0: [ 88 195 168 177 125 150 125  92  78 180 161 178 102 112 244 101  89  63]
1: [ 71 113 141 174 145  88 173 157 118  57 157  85 129 119 152  96 123 154]
2: [ 77 139 161   1 136 140 187 123  95 233 108 142 115 202 168 136 179 103]
3: [112 192 145 198  74  98  63  51 174 186 184 255 189  26 179 189  60 180]
4: [146 105  46 113 193  98 121 163 214  62 121 136  97 104 122 110  96  99]
5: [128 141  94 150 113  83  98 134 185 102  73 128  79 102 118  56  81 133]
6: [ 97 100 104 145  67 142 151 121  97 135 151  90 177  55  75 110 125 158]
7: [136 109 108 124  95 166 121 100 150  57 179  35 162  26 120 136  57 174]
8: [ 85 164 174 138 156 109 140 155 113 239  96 163 151 184 142 112 132  61]
9: [105 136 166 122 123 145 207  77  63 221  91 178 169 180 111 180 170 100]
10: [119 142 126 129 180 100 135 182 196 137 125 117 120 128 113  57 134 140]
11: [157  68  93 157 149 165 106 180 180 106   0 104 123 116 130 103 186 147]

[ 88 129 106 152 103 179  81 131 116  80 152 138 236  47 127 150 130 136] 6 7 1
[ 93 113 172 102  89 152  82 135 101 105 137 109 187 107 129 170 140 150] 6 1 7
[223 108 140 125 156 137 134 208 129 106 109 148  35 253 125  23 171 105] 10 11 5
[138 153 177 142  85 155 149 150  58 177 128 108 177 159 152 185 181 168] 9 6 8
[185 144 108 151   0 129 128 100  30 144 172 144 162  16  77 208 101 171] 6 7 3
[109 116  60 173 149 105 181 165 151 152  96 200 189 103 126 228 121 175] 6 9 4
[ 40 134  43 168 155 127 158  39 171 109  48 116  31 145 128 135 101 123] 5 4 1
[ 81 133  62 168 157 111 170 157 141 160  89 172 185 104 126 199 109 189] 6 10 1
[170 128 112 108 151 124  73 122 161  27 179  85 153  48  87 119 115 165] 7 4 6
[131 122 100 161  65 159 179 127 110 142 181 133 165  30 127 148 125 180] 6 7 1
[220 124 115 119  59 116 225 112  24  92 112   1  55 133 100 252 159 166] 6 7 1
[128 103 126 137  77 158 148  92 112 129 188 132 145  37  98 132 125 148] 6 7 1
[102 139 110 103 135 130 133 129 185 143 118 110  67 142 101 106 130  89] 10 5 4
[231 149 125 129 141 148 134 165 128 134 150 195 173  90  83 141 170 103] 10 6 4
[146  89  84 143 119 213 109 154 194  95 166  88 103  87 108 132 120 143] 7 4 6
[190 102 130 125 165 135 136 168 129  99 150 165   0 201 134   0 155 168] 10 5 4
[119 155 117 157 135 130 130 129 131  81  15 142  79 222 143 228 178  63] 11 9 8
